128 stands for zero in the data rows.
Some points:
[125, 175, 136, 84, 133, 92, 125, 104, 142, 129, 149, 110, 152, 173, 112, 161, 129, 118, 84, 96, 128, 119, 161, 126]
[167, 113, 164, 173, 156, 127, 136, 146, 103, 133, 110, 137, 162, 162, 135, 119, 173, 87, 126, 98, 123, 130, 129, 87]
[155, 106, 153, 154, 108, 183, 123, 177, 108, 108, 95, 152, 110, 126, 140, 100, 168, 165, 146, 152, 137, 153, 94, 121]
[148, 111, 132, 178, 127, 123, 117, 120, 105, 117, 114, 138, 134, 161, 107, 117, 149, 102, 121, 119, 130, 143, 139, 69]
[146, 116, 98, 164, 166, 111, 116, 172, 77, 147, 87, 142, 173, 128, 165, 101, 153, 105, 116, 159, 131, 129, 128, 100]
[115, 117, 160, 133, 94, 144, 126, 157, 142, 122, 118, 129, 86, 91, 123, 121, 109, 136, 152, 134, 126, 144, 144, 175]
[136, 155, 120, 133, 125, 110, 106, 121, 127, 120, 152, 120, 145, 150, 85, 167, 104, 140, 94, 103, 105, 137, 126, 144]
[74, 138, 95, 107, 98, 150, 162, 121, 120, 130, 180, 120, 112, 147, 114, 118, 110, 131, 174, 128, 140, 126, 139, 141]
[111, 116, 111, 103, 120, 166, 153, 117, 124, 132, 158, 140, 107, 101, 134, 115, 131, 109, 178, 139, 136, 123, 134, 129]
[119, 121, 151, 102, 102, 148, 96, 115, 145, 111, 129, 130, 161, 114, 138, 126, 116, 135, 141, 160, 139, 128, 132, 133]
[137, 148, 74, 117, 121, 129, 124, 138, 128, 117, 157, 156, 107, 115, 103, 144, 141, 137, 143, 138, 140, 108, 102, 113]
[146, 147, 154, 166, 125, 123, 103, 136, 142, 141, 119, 128, 169, 151, 99, 161, 140, 118, 128, 113, 134, 147, 114, 114]
[113, 177, 99, 141, 122, 147, 165, 119, 131, 145, 152, 119, 113, 132, 121, 104, 118, 130, 127, 130, 143, 100, 130, 102]
[182, 108, 142, 160, 161, 124, 146, 151, 108, 146, 73, 137, 184, 159, 143, 119, 168, 97, 148, 104, 103, 132, 131, 101]
[121, 150, 135, 142, 139, 106, 125, 120, 122, 131, 120, 114, 142, 151, 78, 153, 151, 149, 81, 93, 139, 159, 129, 103]
[152, 112, 185, 149, 116, 164, 149, 205, 108, 137, 71, 143, 121, 103, 174, 81, 155, 155, 158, 170, 117, 119, 101, 151]
[98, 156, 97, 92, 139, 89, 109, 124, 149, 143, 130, 114, 168, 164, 91, 166, 132, 107, 104, 112, 124, 115, 150, 146]
[149, 135, 120, 149, 131, 119, 134, 129, 122, 127, 120, 133, 143, 145, 148, 125, 127, 137, 94, 139, 137, 133, 109, 91]
[110, 130, 121, 104, 126, 122, 97, 107, 141, 131, 162, 108, 109, 95, 122, 122, 115, 104, 157, 129, 144, 100, 140, 145]
[106, 156, 93, 95, 130, 148, 132, 85, 146, 111, 156, 124, 115, 111, 126, 148, 115, 146, 152, 130, 125, 114, 127, 89]
[93, 160, 132, 85, 144, 56, 105, 89, 111, 118, 158, 123, 156, 142, 118, 154, 151, 120, 80, 78, 132, 114, 188, 124]
[178, 81, 139, 116, 123, 157, 151, 130, 142, 119, 82, 108, 123, 104, 183, 65, 117, 164, 155, 174, 117, 124, 107, 158]
[104, 150, 108, 106, 122, 115, 149, 135, 148, 134, 148, 140, 85, 114, 136, 147, 128, 127, 124, 107, 147, 131, 126, 153]
[104, 144, 124, 107, 123, 142, 122, 135, 118, 125, 128, 115, 108, 110, 138, 155, 119, 132, 175, 105, 119, 108, 133, 128]
[169, 126, 152, 172, 153, 108, 138, 141, 100, 129, 110, 157, 160, 151, 135, 122, 190, 126, 89, 140, 100, 147, 105, 90]
[162, 112, 161, 121, 86, 160, 119, 156, 175, 122, 108, 110, 108, 122, 130, 119, 79, 145, 154, 115, 156, 137, 139, 163]
[119, 130, 95, 108, 121, 149, 129, 127, 152, 144, 165, 106, 87, 121, 100, 143, 100, 117, 128, 133, 144, 105, 135, 119]
[110, 129, 107, 102, 118, 147, 117, 68, 114, 112, 117, 139, 145, 134, 145, 110, 101, 112, 134, 127, 112, 109, 127, 117]
[108, 152, 77, 125, 120, 133, 127, 113, 170, 146, 144, 144, 90, 134, 127, 131, 104, 116, 147, 128, 116, 115, 128, 115]
[129, 125, 156, 143, 75, 157, 108, 159, 150, 133, 120, 121, 92, 109, 183, 85, 96, 148, 184, 151, 130, 148, 100, 172]
[99, 142, 130, 111, 127, 131, 134, 124, 171, 139, 153, 127, 121, 129, 138, 129, 71, 144, 126, 141, 107, 86, 121, 124]
[97, 117, 126, 100, 105, 106, 137, 101, 161, 137, 137, 151, 146, 133, 118, 134, 123, 131, 81, 127, 142, 146, 142, 160]
[116, 113, 105, 112, 137, 143, 121, 109, 134, 139, 156, 139, 119, 108, 136, 134, 107, 142, 120, 138, 141, 126, 145, 142]
[170, 118, 151, 173, 181, 92, 122, 150, 90, 125, 85, 133, 133, 159, 124, 130, 166, 89, 122, 125, 115, 147, 102, 105]
[109, 108, 104, 116, 116, 154, 115, 90, 152, 135, 113, 146, 86, 98, 116, 125, 109, 114, 153, 104, 130, 104, 144, 139]
[104, 83, 116, 127, 115, 111, 149, 103, 145, 145, 115, 127, 112, 104, 115, 140, 108, 127, 159, 145, 122, 106, 140, 149]
[97, 156, 117, 95, 149, 94, 120, 72, 99, 107, 145, 112, 151, 170, 116, 172, 135, 180, 86, 75, 111, 134, 174, 119]
[101, 112, 112, 90, 125, 114, 139, 118, 136, 127, 142, 85, 93, 103, 149, 127, 103, 97, 117, 128, 149, 139, 142, 161]
[157, 132, 137, 177, 143, 98, 111, 152, 81, 161, 102, 164, 170, 144, 93, 129, 190, 106, 92, 130, 105, 157, 120, 87]
[111, 91, 118, 110, 139, 143, 120, 81, 145, 158, 140, 106, 92, 89, 136, 133, 90, 88, 133, 164, 152, 130, 156, 153]
[93, 101, 116, 120, 125, 140, 139, 99, 159, 127, 123, 107, 84, 110, 109, 99, 115, 131, 142, 116, 153, 137, 155, 118]
[85, 130, 122, 109, 108, 129, 130, 122, 150, 109, 169, 119, 72, 115, 103, 103, 114, 142, 151, 129, 149, 85, 125, 115]
[127, 157, 101, 106, 137, 147, 141, 114, 117, 126, 146, 130, 105, 100, 114, 139, 113, 115, 126, 141, 120, 107, 114, 138]
[120, 148, 134, 94, 150, 80, 98, 87, 126, 148, 163, 117, 144, 150, 78, 166, 137, 156, 84, 109, 142, 161, 166, 165]
[171, 109, 151, 158, 125, 156, 137, 155, 117, 103, 73, 128, 92, 89, 163, 102, 151, 164, 155, 117, 124, 109, 138, 107]
[144, 141, 139, 159, 134, 110, 122, 147, 116, 105, 120, 105, 169, 131, 134, 124, 135, 105, 97, 132, 120, 135, 138, 86]
[154, 111, 160, 149, 127, 122, 122, 131, 103, 111, 99, 159, 116, 134, 146, 82, 153, 146, 139, 150, 109, 136, 100, 100]
[142, 115, 147, 147, 96, 149, 127, 160, 117, 119, 141, 125, 133, 116, 133, 134, 125, 107, 109, 149, 98, 149, 101, 124]
[177, 94, 177, 174, 98, 125, 153, 183, 126, 130, 94, 124, 138, 132, 190, 68, 139, 117, 144, 131, 128, 154, 98, 148]
[84, 128, 115, 91, 122, 149, 163, 101, 154, 119, 140, 127, 94, 116, 115, 151, 109, 121, 140, 161, 128, 102, 153, 126]
[147, 114, 150, 144, 138, 125, 111, 150, 152, 120, 133, 143, 159, 152, 99, 118, 154, 101, 110, 139, 122, 131, 126, 87]
[160, 139, 135, 179, 168, 125, 118, 152, 135, 128, 80, 158, 159, 149, 107, 120, 156, 116, 105, 148, 140, 137, 86, 106]
[137, 114, 139, 135, 119, 152, 148, 161, 98, 119, 111, 131, 110, 113, 159, 105, 122, 124, 140, 138, 117, 121, 123, 155]
[116, 115, 109, 131, 125, 123, 116, 117, 150, 145, 168, 118, 120, 122, 147, 149, 99, 153, 175, 131, 119, 104, 116, 120]
[104, 113, 129, 99, 124, 152, 122, 105, 127, 128, 152, 135, 137, 144, 117, 133, 119, 143, 184, 125, 128, 105, 116, 138]
[129, 150, 130, 90, 118, 120, 130, 94, 134, 151, 159, 124, 143, 154, 96, 160, 139, 100, 122, 110, 119, 152, 138, 149]
[115, 133, 131, 132, 123, 99, 116, 129, 144, 139, 141, 108, 145, 127, 103, 165, 120, 142, 101, 108, 139, 138, 159, 126]
[170, 116, 155, 163, 174, 104, 117, 150, 88, 122, 113, 140, 146, 167, 121, 123, 148, 132, 110, 134, 119, 109, 120, 115]
[85, 135, 108, 115, 110, 124, 121, 106, 155, 142, 171, 132, 115, 111, 129, 132, 81, 128, 134, 143, 136, 106, 122, 135]
[109, 164, 77, 120, 150, 118, 155, 106, 148, 125, 155, 120, 98, 130, 130, 180, 100, 119, 155, 137, 139, 118, 110, 114]
[164, 114, 150, 141, 128, 132, 136, 128, 118, 117, 99, 131, 109, 114, 185, 84, 119, 164, 98, 134, 136, 155, 96, 158]
These points spread out most along one direction. Take the direction at right angles to it along which they spread out most. Then take the direction at right angles to both along which they spread out most. Go by this last direction. How far along it is each point below, from 0 to 99? The average is 50, and the first point in the table lies past the average. One standard deviation of the points above along it is 16.
[168, 116, 147, 179, 116, 153, 127, 195, 96, 106, 93, 165, 150, 104, 185, 95, 143, 143, 154, 143, 118, 155, 94, 124] 49
[160, 99, 147, 170, 113, 179, 147, 149, 102, 114, 83, 135, 153, 120, 159, 90, 166, 150, 128, 158, 134, 136, 109, 157] 60
[105, 157, 108, 94, 147, 75, 106, 85, 133, 140, 145, 108, 160, 178, 89, 164, 111, 116, 87, 116, 129, 136, 141, 166] 73
[164, 107, 133, 157, 105, 172, 144, 185, 110, 100, 108, 120, 125, 79, 160, 121, 118, 126, 177, 134, 130, 122, 79, 120] 37
[112, 108, 86, 117, 128, 153, 142, 157, 120, 125, 129, 116, 116, 80, 160, 132, 101, 167, 145, 119, 110, 120, 121, 129] 44
[137, 126, 158, 145, 98, 153, 148, 182, 148, 118, 126, 125, 101, 99, 176, 107, 110, 163, 139, 151, 134, 144, 96, 169] 73
[94, 137, 130, 110, 128, 119, 129, 116, 110, 108, 137, 107, 135, 144, 120, 153, 119, 106, 111, 102, 128, 123, 155, 133] 59
[90, 141, 122, 91, 156, 80, 110, 86, 118, 147, 143, 123, 179, 142, 53, 156, 145, 115, 76, 79, 131, 118, 173, 157] 73
[178, 165, 141, 142, 174, 114, 133, 157, 111, 155, 94, 150, 137, 138, 116, 126, 164, 118, 113, 126, 110, 148, 98, 114] 42
[101, 117, 133, 88, 159, 73, 99, 65, 122, 111, 156, 108, 157, 169, 93, 153, 172, 124, 56, 95, 133, 163, 188, 136] 84
